[-23  -5 -22  34  13 -17] | 13
[-26  11   8   7  37] | 7
[ 36 -10   8  34] | 8
[-14   7 -34  -6  -4  18  10] | 18
[ -5  19   2  -4 -27 -35 -11] | -35
[  0  15  -7  31  24  17 -12] | 17
[20  2  4  7 31] | 7
[-17  31 -23  -8 -13  11] | -13
[ 30  13 -28  -7] | -28
---
  8    7   -3   17  -27   11   19
-21  -14   23  -11   27  -14   14
-> 14

 -1  -22   -1    2   10   12
 10    0  -18    3    5    4
 30    5   -4   11    9   -6
-> 4

 31    4  -17  -11   18  -16
-12   -3    9   19  -20    1
  8    6   26    6  -20   -6
-> 1

 14   -7   15    3
 -1   -3   -1   -1
 32  -12   -5  -23
-> -1

 25   14  -13   -8  -11  -10
 16   -9    9   -5    4   -5
 -1   33  -18   -7    1   -3
-> -5

-14  -30   15   20    6
 -9   11   13  -25   -3
-16    5   -8   29   -2
-> -3
---
[[-0.127  0.070  0.102 -0.012 -0.108  0.144  0.080  0.099]
 [ 0.218  0.115  0.072  0.057 -0.151 -0.053  0.111  0.156]
 [ 0.050  0.031  0.167  0.103  0.098  0.069  0.066  0.033]
 [-0.040  0.214  0.064  0.136  0.126  0.086  0.061  0.220]
 [ 0.092  0.157 -0.039 -0.048  0.153  0.240  0.178  0.022]
 [ 0.095  0.008 -0.178  0.201  0.249 -0.020  0.284  0.014]
 [ 0.082  0.151  0.251  0.246  0.163 -0.070 -0.078  0.198]
 [ 0.084  0.232  0.167  0.063  0.154  0.168  0.107 -0.004]
 [ 0.249  0.176  0.149  0.222  0.095  0.018  0.107  0.150]
 [-0.001 -0.002 -0.030 -0.001  0.151  0.112  0.022  0.026]
 [ 0.136  0.101  0.202  0.229  0.065  0.112 -0.017  0.102]] ans = 0.202

[[ -32.238  -66.302  -84.032  -12.509  -90.686  -75.480 -167.655  158.915
    31.175  -28.297  -11.855  -31.941  -52.812  -14.243  -75.247]
 [  46.526   68.708  -43.533    8.247   39.147   57.232   -5.595  -47.643
   -94.240  -21.868 -117.082  -23.709 -107.503  -25.632  -17.353]
 [ -46.320  -21.513   33.820   16.273  -70.922   61.463   43.734  -62.638
    29.031    0.059  -30.542  -19.749  -36.452  -21.104  -28.614]
 [ -94.883   80.576  -30.443  -37.015 -149.565   70.052 -122.067   52.363
   -19.182  -24.606   21.168    1.133    5.399  -11.203   12.492]
 [ -31.566  -54.964  108.848   -7.763   85.397   67.445  -17.314   -7.496
    24.583    1.608   16.302   20.653   29.619  -47.842  -39.355]
 [ -43.472  232.471   87.547  -93.100  -14.284   49.104  -36.481   73.897
    38.857  -11.396  -16.681    7.375   14.959   -2.240  -15.995]] ans = 87.547

[[ 0.568 -0.337 -1.160  0.427  0.532 -1.356 -1.190 -0.282  0.642  0.184
   1.265 -1.040 -0.294]
 [ 0.277  0.296  0.310 -0.232  0.246 -1.271  0.003  0.617  0.000  0.436
  -0.035 -0.367  0.468]
 [-0.065  0.281  0.468 -0.045  0.193 -1.355  0.219  0.705  0.010  0.433
  -0.428 -0.215  0.283]
 [ 0.187  0.412  0.794 -0.124  0.121 -1.231  0.625  0.750 -0.186  0.508
  -0.575 -0.082  0.488]
 [-0.475  0.332  0.320 -0.193  0.351 -1.053  0.189  0.624 -0.347  0.499
  -0.282 -0.542  0.863]
 [-0.024  0.066  0.024 -0.072  0.393 -1.314 -0.081  0.294  0.162  0.272
   0.039 -0.611  0.216]
 [ 0.207  0.394  0.792 -0.347  0.007 -1.414  0.921  0.969  0.140  0.557
  -0.540  0.023  0.167]
 [ 0.241  0.200  0.241 -0.028  0.226 -1.338  0.132  0.538  0.295  0.389
   0.262 -0.337  0.112]
 [ 0.120  0.431  0.488 -0.168  0.253 -1.214  0.335  0.728 -0.117  0.398
  -0.133 -0.145  0.673]
 [-0.737  0.778  0.975 -0.114  0.636 -0.410  0.783  0.870 -2.122  0.304
  -0.427 -0.785  2.984]
 [-0.484  0.496  0.797 -0.139  0.234 -1.086  0.631  0.959 -0.632  0.401
  -0.483 -0.302  1.125]] ans = 0.797

[[-107.2   -1.9 -179.8  -27.5  -43.4  -35.1   82.5]
 [ -21.5  103.9  159.5 -108.0  -96.7  -46.8    1.4]
 [  89.4  -73.1    3.7  -31.3  -60.7  -86.5   59.7]
 [ -72.3    2.2 -141.6   11.5  -15.7  -10.1   20.9]
 [ -85.5   20.2   97.2  -72.7    1.5  -98.0   84.8]
 [ -54.7  -83.5  -16.0 -113.7  106.9  -40.9   -3.6]
 [ -59.9  -88.2  132.1  -37.5   55.1   50.1 -101.2]
 [ -68.9  -13.1 -132.6  -30.2  -48.5  -25.3  -64.1]
 [ -52.3   17.6  -84.6   58.6 -103.1  -68.6    4.9]
 [ -82.9  119.2   78.0  -33.0   13.4   46.0 -118.5]
 [  66.4    3.6   82.0 -130.9   54.5   57.6 -126.4]
 [  67.7  -26.6   16.8   32.3  105.2   17.2  -98.4]] ans = 16.8

[[-13.58 -10.23   3.05  15.79  20.04  11.71  -1.49 -12.38 -12.66  -1.83
   12.21  20.24]
 [ -9.24   8.10  21.09  19.69   4.15 -13.96 -16.86  -5.09  13.48  25.11
   15.02  -1.19]
 [ -4.41  -8.14  16.06   6.84 -11.57   7.05  14.38  -8.24  -3.02  18.07
    1.26 -10.84]
 [  3.41 -16.52  16.41  12.03 -17.07   8.33  17.96 -14.46   0.61  22.45
   -8.68  -7.17]
 [ 21.73  12.28  -3.19 -13.99 -16.82  -5.89   6.99  19.26  21.61  14.47
   -0.29 -12.81]
 [ -4.69  -5.34   0.15   7.30  11.61   9.58   3.01  -3.80  -5.54  -1.22
    6.70  11.36]] ans = 0.15

[[ -22.0   15.4   28.1  -16.6    1.6   23.9  234.4   58.8  274.4   14.7
    43.6  -29.5]
 [ 123.6  -32.6  100.1   91.9   81.8  234.9  -38.3  131.6  -36.0  102.1
   122.1  156.4]
 [  82.4  -48.6  -40.5   15.7   77.5  122.3 -221.8   -3.8   47.7  144.5
  -151.5  -61.7]
 [ -29.0   57.4   14.0 -133.0   -0.8  -94.6   91.8  -20.0  216.2  -61.0
   173.8  -85.9]
 [  63.3  -52.0   14.4  -24.5 -120.3  156.5   96.0  105.5  -21.4  -38.7
    34.1   73.2]
 [  28.7   64.6   60.8   49.5   43.4   62.2  -33.0   88.4 -146.1  -34.1
   -33.3   -8.1]
 [  -1.2 -122.5   21.4  -25.4 -138.7  153.0  226.0  119.0   91.0 -127.9
    22.2  -15.5]
 [  46.3  -31.6  -12.7  170.1  -76.7 -174.1   18.7 -120.8 -238.2  -68.8
   -59.6   86.8]
 [  32.3  102.6    2.1  147.8    6.4 -138.7  161.5  -39.0   32.0   47.3
   -96.5   59.9]
 [  82.8    3.1  -18.7  -65.8 -150.6  -28.1  240.7  -36.1  112.5  -40.6
   147.2  105.9]] ans = -18.7

[[-0.135  0.044  0.154 -0.076 -0.061  0.090 -0.153  0.174 -0.095  0.051
  -0.176  0.098 -0.187]
 [ 0.104  0.035  0.117  0.074 -0.024 -0.216  0.051 -0.149 -0.133 -0.149
  -0.183 -0.101 -0.089]
 [-0.215 -0.014  0.165  0.085  0.118 -0.022  0.077 -0.195  0.026  0.078
   0.027  0.027 -0.011]
 [ 0.093  0.006  0.132 -0.023 -0.062  0.164  0.027 -0.194  0.040  0.129
   0.190 -0.068  0.078]
 [ 0.203  0.185 -0.077  0.031  0.105  0.000 -0.029 -0.173  0.062  0.162
  -0.010  0.098  0.050]] ans = -0.077

[[ -2.394  -5.918   2.020  25.316   2.216   5.662  13.650   3.350  -3.302
    5.966  -0.313]
 [ -1.891  -4.655   1.638  24.857   2.909   5.976  12.951   3.703  -3.139
    6.254   0.377]
 [ -3.304  20.753 -10.253 -15.996   6.305   9.255 -24.783  -7.542   7.961
   15.076   8.047]
 [ 10.031   7.036  -7.319  -0.424  12.228  -5.215   6.849   4.228  21.519
    2.335  12.995]
 [ -1.915  -5.427   0.909  26.761   3.208   5.799  14.325   3.548  -2.528
    6.303   0.552]
 [ -2.865  20.230 -10.034 -14.913   6.684   8.777 -23.391  -6.811   8.292
   14.808   8.289]
 [ 12.792  22.006  13.623 -11.872  12.477   4.558  -6.187  20.339  -0.235
    6.214  11.796]
 [ -2.835  22.417 -10.824 -13.703   7.507  10.975 -24.780  -6.902   7.264
   16.217   8.973]] ans = -10.824

[[ 0.37  0.42  0.45  1.28 -1.70 -1.32  0.12 -0.70  0.78  1.45  0.48  1.21
   0.34  0.02  0.11 -1.08]
 [-0.01 -0.03  0.81 -1.05  1.07  1.58  0.42 -1.55  0.61 -0.53  0.26 -0.62
  -0.18  0.74 -0.14 -0.44]
 [-0.15 -1.79  0.84  0.07 -0.95  0.45 -0.42 -0.41  2.17  1.14  1.67 -1.15
  -1.37 -1.10 -1.04  0.82]
 [ 0.35 -0.29  0.97  1.07 -1.77 -1.00 -0.25 -0.55  0.44  1.60 -0.03  0.92
  -0.36  0.81 -0.10 -0.42]
 [ 0.49  0.47  1.55  0.05  1.64  0.80  0.58  0.14 -0.02  0.16 -3.03  0.23
   0.97  0.84 -0.13  0.39]
 [-0.50 -0.24 -1.24  1.90  1.71  0.65  1.46  0.02 -0.08  0.04 -1.27  0.51
  -0.14  1.97  1.36  0.68]
 [-0.75  0.63 -1.57  1.42  0.60  1.73 -0.17 -0.48 -0.13 -0.41  0.20 -1.06
   1.59  0.36 -1.03 -0.61]
 [ 1.24  1.13  2.17 -2.17  0.63 -0.02 -0.26 -0.89 -0.27  0.09  0.59  0.89
   0.52 -0.63 -0.11 -0.69]
 [ 0.92  1.29  1.09 -1.59  0.55 -1.59  0.30 -0.62  0.85  0.94  0.98  1.89
  -0.17 -0.69  0.97  0.10]
 [ 1.06  0.44  0.69  0.28  0.21 -0.93  0.88 -0.90  0.57  1.13 -0.13  1.83
  -0.04  0.88  0.92 -1.04]
 [-0.30  2.01  0.80 -0.74  0.23 -1.79  0.09 -1.18 -1.10 -1.16 -1.53  0.80
   0.92  0.15  0.73 -1.22]] ans = 0.80
---
[[ -6  18  10 -33  30]
 [ -7  18  -1 -25  27]] → -7

[[ -8  -1  34  -7]
 [ -2  -9  -1   2]
 [-27  19  12 -27]] → -2

[[ -9  12 -22 -12  22]
 [  9 -28 -36  10  10]
 [ 27   5 -21 -12 -24]] → 9

[[-25  -9 -29 -22   9  12]
 [ 34  17  27  23 -14   6]
 [  9 -11  -2 -14  18  21]] → 34

[[-16  -4  34  -1]
 [-27  -4   8  -9]
 [ -1 -12  34  13]] → -27

[[ 15  -4   4   2  -5]
 [ 30  14  11   4 -37]
 [ 14   1  -6   2 -18]] → 30

[[ 29 -15 -10 -14  15]
 [-38   6   6  11 -22]] → -38
